In the rows, 128 means zero.
The rows below come in pairs that one turn or mirror swaps. Which row does each named row swap with?
The rows were stretched afterwards, more along some directions than others.
Z513: [133 154 112 111 113 155 137 133 158 113 110 155 142 151 163 101 106 127
 125]
Z361: [125 130 109 113 155 126 164 143 104 123 121 175 122 142 151 103 125 116
 151]
Z2: [139 144 142 133 147 126 102  83 131 126 114 102 153 100 128 116 119  98
 158]
Z326: [127 133 106 107 127 135 127 127 144 112 138 150 169 137 124 124  96 119
 143]
Z686: [148 112 116 146 119 108 132 142 103 108 158 129 105 129 138 157 127 120
 126]
Z645: [128 127 146 130 131 130 112 103 100 129 103 113 145 120 135 168 139 123
 125]
Z501: [141 133 136 130 144 144 139  94 128 109 127 129 164 107 115 140 122 122
 161]
Z798: [127 124 132 120 132 173 126 116 140 122 102 103 139 143 141 101 116 130
 114]
Z824: [112 119 143 143 115  99 139 142 120 134 131 148 157 108 132 174 111 147
 116]
Z26: [105 114 144 159 121 130 108  96 115 159 113  88 155 136 122 126 115  99
 144]
Z451: [108 138 111 131 138 140 155 140 110 130 116 138 104  95 147 104 127 130
 124]
Z469: [124 129 150 141 115 168 111 122 121 109 125  95 152 128 148 113 104 122
 110]
Z739: [105 149 101 122 123 145 173 159 107 122 123 140 131 113 144  79 103 113
 153]
Z959: [104 153 137 143 106 141 148 113 136 113 109  94 121  95 146 112 106 142
 120]
Z521: [108 148 116 111 149 143 152 142 139 131 135 164 156 144 125 129 121 136
 122]
Z455: [113 155 130 102 106 122 151 135 134 127 122 147 107 143 121 140 117 131
 136]
Z48: [144 141 121 124 153 133 155  93  94 125 123 116 144 140 132  86 125  88
 156]
Z903: [139 106 124 107 164 111 116 103 114 134 119 161 148 130 124 131 127 125
 152]
Z526: [140 128 145 138 137 136  99 118 153 121 139  99 145 121 123 113 117 109
 128]
Z310: [144 125 139  99 131 164 127 133 131 130 129 134 123 161 140  92 138 125
 153]
Z421: [145 136 139  89 132 102 151 117 100 111 103 140 121 144 140 124 144 103
 137]
Z423: [118 126 107 141 119 159 115 153 126 135 152 123 124 133 133 111 108 148
 141]
Z743: [132 130 119 148 129 158 118 103 145 138 121 108 169 161 131 129 108 122
 136]
Z975: [147  88 139 134 134 106 117 134 100 129 142 117 123 107 125 145 147 138
 142]
Z799: [120 136 116  95 138 179 114 119 138 110 117 120 169 134 121 106 100 129
 144]
Z462: [140 108 152 141  93 136 121 148  98 126 138 122 109 132 155 138 117 140
 136]
Z356: [141 157 169 143 122 148 136  98  94 117 135  75 140 118 124 115 113 100
 130]
Z842: [127 112 130 130 131 100 145 141  86 144 152 115 123 111 118 130 126 131
 158]
Z263: [ 95 138 131 129 124 130 116 122 139 130 114 143 119 105 136 148 108 163
 122]
Z215: [116 116 106 105 157 137 114 118 105 109 104 118 113 121 136 119 119 120
 135]
Z7: [114 119 135 134 146 166 136 124 109  93 153  96 131 111 122 122 117 116
 116]
Z372: [116 125 116 110 137 105 135 124 121 123 108 153 125 137 136 170 148 129
 112]
Z477: [ 95 136 118 124 121 145 139 116 102 123 110 120 127 130 115 144 105 138
 153]
Z345: [126 140 118 161 123 150 141 149 143 137 163 131 131 103 146 128 114 154
 130]
Z556: [139 152 151 153 131  95 171 118  99 138 115 131 140  82 146 125 154  92
 152]
Z879: [120 118 146 109 140 151 114 108 109 130  96  99 145 157 134 101 137 107
 125]
Z216: [115 106  92 125 137 136 130 151  96 126 111 146 123 149 150  93 123  94
 138]
Z385: [168 117 121 117 135 120 148 130 134 114 139 181 139 140 140 149 130 118
 133]
Z250: [141 150 111 111 155 110 145 136 134 124 141 169 163 121 124 111 112 110
 149]
Z239: [128 112 106 123 136 135 135 157 115 105 143 124 107 141 142 128 124 133
  97]
Z169: [131 131 158 136 128 104 132 117 119 115 116 111 135  87 131 113 148  89
 142]
Z690: [114 153 159 142 111 101 152 126 129 131 117 136 132  92 145 126 115 127
 153]
Z717: [111 130 119 126 133  85 142 150 129 130 107 164 117 104 146 165 133 149
 107]
Z31: [131  97 121 126 147 121 109 141  96 117 132 112 107 143 130 135 128 112
 113]
Z244: [144 135 140 139 124 115 118 117 142 135 140 104 152 132 125 113 120 106
 134]
Z770: [119 140 142 118 128 149 148 122 105  83 148  80 130 118 107 141 110 131
 122]
Z543: [140 142 149 149 132 101 144 102 101 151 123 119 147  79 129 104 128  93
 164]
Z379: [135 120 105 103 130 131 126 132 152 120 136 128 126 151 118 104 125 119
 151]

Z215 is swapped with Z2
Z521 is swapped with Z824
Z477 is swapped with Z501
Z686 is swapped with Z379
Z513 is swapped with Z421

The rows below come in pairs that one turn or mirror swaps. Which row does each named row swap with?
The rows were stretched afterwards, more along some directions than others.
Z396: [125 124 117 141 119 105 112 116 146 133 133 148 118 145 148 145 122 170
 121 141 119 138 155 138 156 134 132 136 134 116 115 133]
Z289: [149 132 153 177 133 136 138 197 169 144 132 114 110 122 130 131 116 138
 163 133 115 129 137 128 111 149 166 166 145 128 130 132]
Z961: [130 133 138 121 144 126 145 144 156 113 137 119 149  90  93 147 120 140
 134 134 123  99 141 176  86 136 151 117 161 132 100 114]
Z173: [111 115 151 142 148 133 131 144 169 138 136 144 125 117 134 100 137 150
 187 151 125 105 140 101  90 155 143 173 104 133  95  99]
Z155: [158 127 166 141 177 117 159 144 155 145 117 125 119 116 106 169 126 118
 204 142 123 140 140 156 107 141 156 147 145 151  93 156]
Z630: [143 129 169 125  96 139 149 166 148 139 107 165 146 110 127 128 118 142
 138 162 103 143 155 114 102 158 107 146 121 141 114 118]
Z290: [170 116 145 178 152 127 145 178 143 133 102 113 113 114 113 102 133 111
 162 130 107 105 131 115 122 154 154 172 138 132  94 120]
Z751: [141 113 158 213 152 138 151 141 140 128 121 156 146 132  99 159 102 112
 142 175 110 146 146  90 154 175 147 161 144 130 144 173]
Z386: [119 116 156 148 140 129 137 127 163 108 129 109 179 103 111 123  83 165
 169 147  84 125 155 133 122 145 156 164 138 147 122 106]
Z472: [153 139 172 159 129 121 147 141 140 139 137 122 163  98  94 157 105 138
 152 173 110  95 151 128 109 163 184 160 153 134 128 177]
Z300: [112 126 119 140 131 119 130 127 143 119 130 135 154 132 118 153  85 149
 139 128 126 153 140 155 140 135 168 126 165 131 156 151]
Z890: [114 126 142 136 101 150 111 158 151 149 128 167 154  94 135 103 123 124
 146 157 107 169 148  91 151 166 136 154 103 146 147  77]
Z460: [119 109 137 127 127 161 136 165 160 114 122 160 145  93 133 109 123 140
 167 176 114 130 150  82 112 166 156 188 125 153 115 112]
Z684: [135 128 162 172 141 140 160 180 167 126  93 162 102 115 101 120 137 151
 167 141  91 107 122 109 116 178 127 155 100 134 120 126]
Z380: [141 106 161 135 138 137 159 171 155 143 134 146 151  78 122 141 103 117
 166 172 131 144 161 132 124 156 148 168 152 158 144 129]
Z221: [125  98 132 106 141 150 143 123 128 134  99 112 190  89 153 131 110 110
 152 141 150 165 128 137 124 137 182 141 132 147 130  95]
Z564: [131 144 134 185 143 133 137 135 146 132 129 118 126 137 101 116 136 132
 133 135 114  94 150  62 129 143 135 153 114 120 119 146]
Z516: [111 126 119 142 148 108 113 107 116 143 123 121 144 102 103 141 126 129
 152 164 117 138 133 139 157 148 158 144 141 143 142 139]
Z714: [124 100 150 125 116 143 149 124 135 122 154 122 192 108 163 135 103 149
 110 174 147 145 155 118 120 145 165 157 171 110 164 129]
Z88: [112 134 133 121 124 118 142 127 143 123 145 130 161 116 102 179 103 148
 135 142 121 149 164 131 111 144 144 121 155 146 140 125]
Z995: [156 124 174 161 139 140 165 149 165 130 122 171 153 118 120 118 128 144
 139 181  85 114 160  76 135 149 123 186 107 115 133 129]
Z943: [144 129 174 151 158 130 157 150 125 105 107 135 136 122 118 147 121 143
 160 155  93 123 151 101 104 159 128 182 143 153 105 138]
Z844: [149 134 122 132 147 133 144 120 126 117 135 103 137 165  82 145 120 145
 124 130 129 143 129 120 122 139 160 123 144 128 101 156]
Z899: [114 115 132 124 108  97 129 133 133 137 151 107 127 118 115 158 102 134
 122 165 147 135 116 140 129 166 167 122 158 126 131 132]
Z135: [140 110 164 164 136 130 148 156 170 123 122 124 119 127 124 144 102 145
 168 141 124 119 135 153 107 162 185 154 149 131 110 162]
Z49: [125  89 123 122 113 150 128 144 136 113 119 146 168 114 138 139 110 154
 133 166 130 160 147 123 109 169 181 157 154 145 114 123]
Z696: [156 139 141 173 126 113 148 154 151 119 132 123 130 136 121 143 141 162
 117 112 114  94 157 109 119 141 179 126 142 107  97 178]
Z649: [166 132 153 171 112 133 128 178 123 112  91 158 138  96 112 130 124 128
 125 158  72 118 147 103 143 174 150 171 142 131  93 134]
Z266: [161 160 128 158 133 174 113 170 134 115 123 139 138 103 109 140 140 115
 137 137  93 157 161 108 146 132 155 178 152 150 116 146]
Z22: [103 115 130 149 142 149 137 138 153 131 123 163 163 100 129 113 135 129
 127 143 135 112 156  82 121 152 133 139 116 110 155 125]
Z39: [147 155 113 165 151 150 134 143 130 103 109 144 143 127 120 138 147 115
 108 115 119 144 169 104 150 120 148 145 140 127 119 146]
Z365: [141 101 137 154  92 154 151 167 159 116 115 137 160  99 106 148 108 170
 111 164  99 131 150 128 130 162 132 159 151 148 132 123]
Z804: [167 128 160 167 108 134 137 187 161 102 116 148 122 120  94 142 122 150
 134 150  52 127 160 101 136 157 151 189 156 165  86 155]
Z635: [131 131 146 126 107 151 127 145 143 135 135 118 157  94 176 118 120 113
 146 140 109 184 161 109 156 130 180 170 145 131 155 109]
Z939: [136 129 144 145 108 173 130 145 139 110 134 139 181 101 117 144 124 149
 137 143  77 160 192  97 124 151 157 153 153 157 130 132]
Z945: [131 131 120 119 115 138 123 172 164 122 135 105 131  86 111 120 121 153
 158 131 134 106 115 178  84 136 155 132 129 133  95 109]
Z163: [128 118 146 182 134 116 134 155 165 123  96 161 129 135 146 118 116 154
 154 132  98 125 155 110 148 139 130 175 122 124 123 130]
Z666: [129 130 151 164 132 133 132 157 131 128 134 109 126  89  88 116 109 132
 146 186 113 107 130 111 136 172 153 158 145 134 133 123]
Z604: [139 127 133 164 145 146 129 154 166 110 156 148 149 111 122 123 115 121
 142 152 108 135 150  90 137 135 174 153 128 129 109 143]
Z444: [154 105 152 138 141 130 163 144 164 120  97 143 160 103  88 153 110 139
 165 133 113 109 141 161 103 166 176 147 153 151  94 155]
Z568: [141 119 149 164 143 131 137 159 156 136  97 159 142  86 130 124 133 113
 143 136  91 128 171  99 141 150 127 169 116 153 121 123]
Z268: [137 114 140 169 137 112 125 161 137 130 114 102 113 100 125 109 124 126
 153 152 117 101 127 144 120 155 159 153 148 132  87 121]
Z885: [144 107 163 163 140 129 137 129 128 137 108 158 165 129 103  98 118 133
 137 171 105 137 133  95 148 162 157 161 133 145 129 160]
Z237: [138 131 124 151 130 142 120 124 136 118 126 116 133 163  99 112 134 141
 125 123 105 122 115  97 119 124 129 131 127 126  96 147]
Z948: [188 140 138 125 144 129 135 151 137 141 119 125 130 131 112 158 146 120
 137 131 126 151 140 140 121 130 164 162 137 153  99 151]
Z577: [148 145 151 168 134 193 135 169 155 118 146 136 145 139 124 126 143 146
 131 133 105 160 163  99  98 146 143 155 137 120 124 132]
Z627: [129 116 128 154 158 127 167 126 139 109 132 133 142 130 124 137 136 127
 109 149 118 130 150  88 135 136 140 152 167 107 126 147]
Z214: [131 113 103 153 169 130 143 131 142 112 148 118 126 129 107 163 125 129
 112 137 161 119 123 140 120 135 174 118 175 127 105 167]
Z768: [132 105 147 134 158 125 157 149 140 161  76 145 145  82 128 112 126 126
 190 149 130 114 139 124 114 164 142 145 105 158 117  99]
Z637: [123 113 122 133 162 139 134 129 140 121 129 133 143 121 107 132 119 114
 174 164 133 138 138  99 125 147 170 165 132 144  99 127]
Z357: [138 132 149 153 121 140 127 133 145 144 137 141 158 129 117 115 136 128
 113 122 115 140 138  97 153 142 154 120 122 104 145 130]
Z127: [150 100 126 150 131 127 125 153 130 132 132  80 130 115 139 144 133 107
 136 128 127 128 138 117  95 134 149 148 149 140 103 144]
Z414: [140  94 119 157 157 119 148 133 123 153 124 101 135 134 114 158 126 147
 144 165 153 122 130 145  94 150 123 138 154 127 119 139]
Z435: [121 115 151 133 110 136 166 145 178 115 134 139 148 129 105 118 110 170
 133 144  99 138 141 115 107 149 128 129 134 107 122 128]
Z561: [149 122 134 149 126 119 155 148 139 117  98 162 135 129 120 141 111 115
 119 140  95 153 139 104 139 153 130 144 158 124 119 150]
Z63: [121  87 135 143 134 130 136 108 135 126 136 154 160 136 123 114 111 151
 123 182 108 145 143  95 146 160 137 152 139 118 137 137]
Z272: [134 122 141 137 111 140 148 172 146 140 113 125 112 111 129 148 108 125
 169 145 129 154 120 130 114 166 166 133 146 139 118 142]
Z807: [156  76 128 145 102 113 152 152 128 123 112 104 157 111 160 115 124 120
 116 142 123 124 153  98 115 129 132 155 143 130 142 161]
Z223: [131 129 141 147 157 146 137 129 172 121 156  97 155 114  85 126 105 161
 173 135 113 118 143 154 103 146 178 142 151 146  91 105]
Z909: [148 118 135 104 113 151 119 138 132 112 115 119 145 120  96 152 104 145
 144 157 101 161 123 165 134 140 154 152 171 161 112 133]
Z85: [131 136 144 131 128 165  99 137 134 142 157 119 137 126 115 144 114 110
 162 163 103 179 134 116 143 141 168 158 156 138 135 137]
Z726: [140 135 151 112 125 145 142 148 168 138 121 124 156  72 132 153 127 123
 168 110 109 142 162 157 128 124 159 155 157 149 134 122]
Z508: [150 140 159 119 108 170 123 152 140 118 105 129 147 123 111 129 127 122
 135 107  74 165 128 132 137 130 135 145 130 134 123 122]
Z199: [156 130 154 184 157 140 162 149 139 139 119 140 135 127 146 129 151  96
 135 147 131 141 163  56 151 123 145 176 131 123 169 174]
Z589: [113 127 143 120 131 132 135 111 119 142 123 101 165  93 158 117 121 134
 164 142 131 117 146 115 118 123 140 143 120 128 152  96]
Z759: [150 123 166 180 143 139 151 132 145 126 114 138 176 122 104 109 113 133
 160 134  76 115 160  89 132 150 143 177 125 141 119 123]
Z93: [145 121 146 141 143 127 144 149 135 142 147 130 100 144 163 129 152 101
 123 134 153 136 145  96 127 119 130 152 138 108 132 156]
Z748: [151 113 143 158 143 118 161 168 131 127  95 124 134 104 116 133 134 149
 142 149 109  87 139 111  95 151 113 164 119 141  94 113]
Z698: [129 111 117 171 145 131  96 140 125 133 128 123 121 137 140 131 124 144
 152 141 125 146 144 115 159 151 177 154 147 143 113 145]
Z728: [ 94 117 150 139  99 148 119 133 158 109 145 131 147  99 148 108 106 133
 145 164 102 130 147 102 124 146 133 159 115 113 153 116]
Z467: [108 146 122 150 134 136 145 140 164 126 136 135 106 136 142 149 122 130
 127 111 156 156 151 132 149 118 156 100 145 110 156 155]
Z643: [141 117 139 121 138 138 145 140 155  93 137 137 153 118 146 129 129 129
 157 134 105 135 150 113 108 108 139 146 114 127  75 129]

Z643 is swapped with Z807
Z237 is swapped with Z386
Z135 is swapped with Z266
Z943 is swapped with Z885
Z127 is swapped with Z604
Z751 is swapped with Z948
Z444 is swapped with Z39

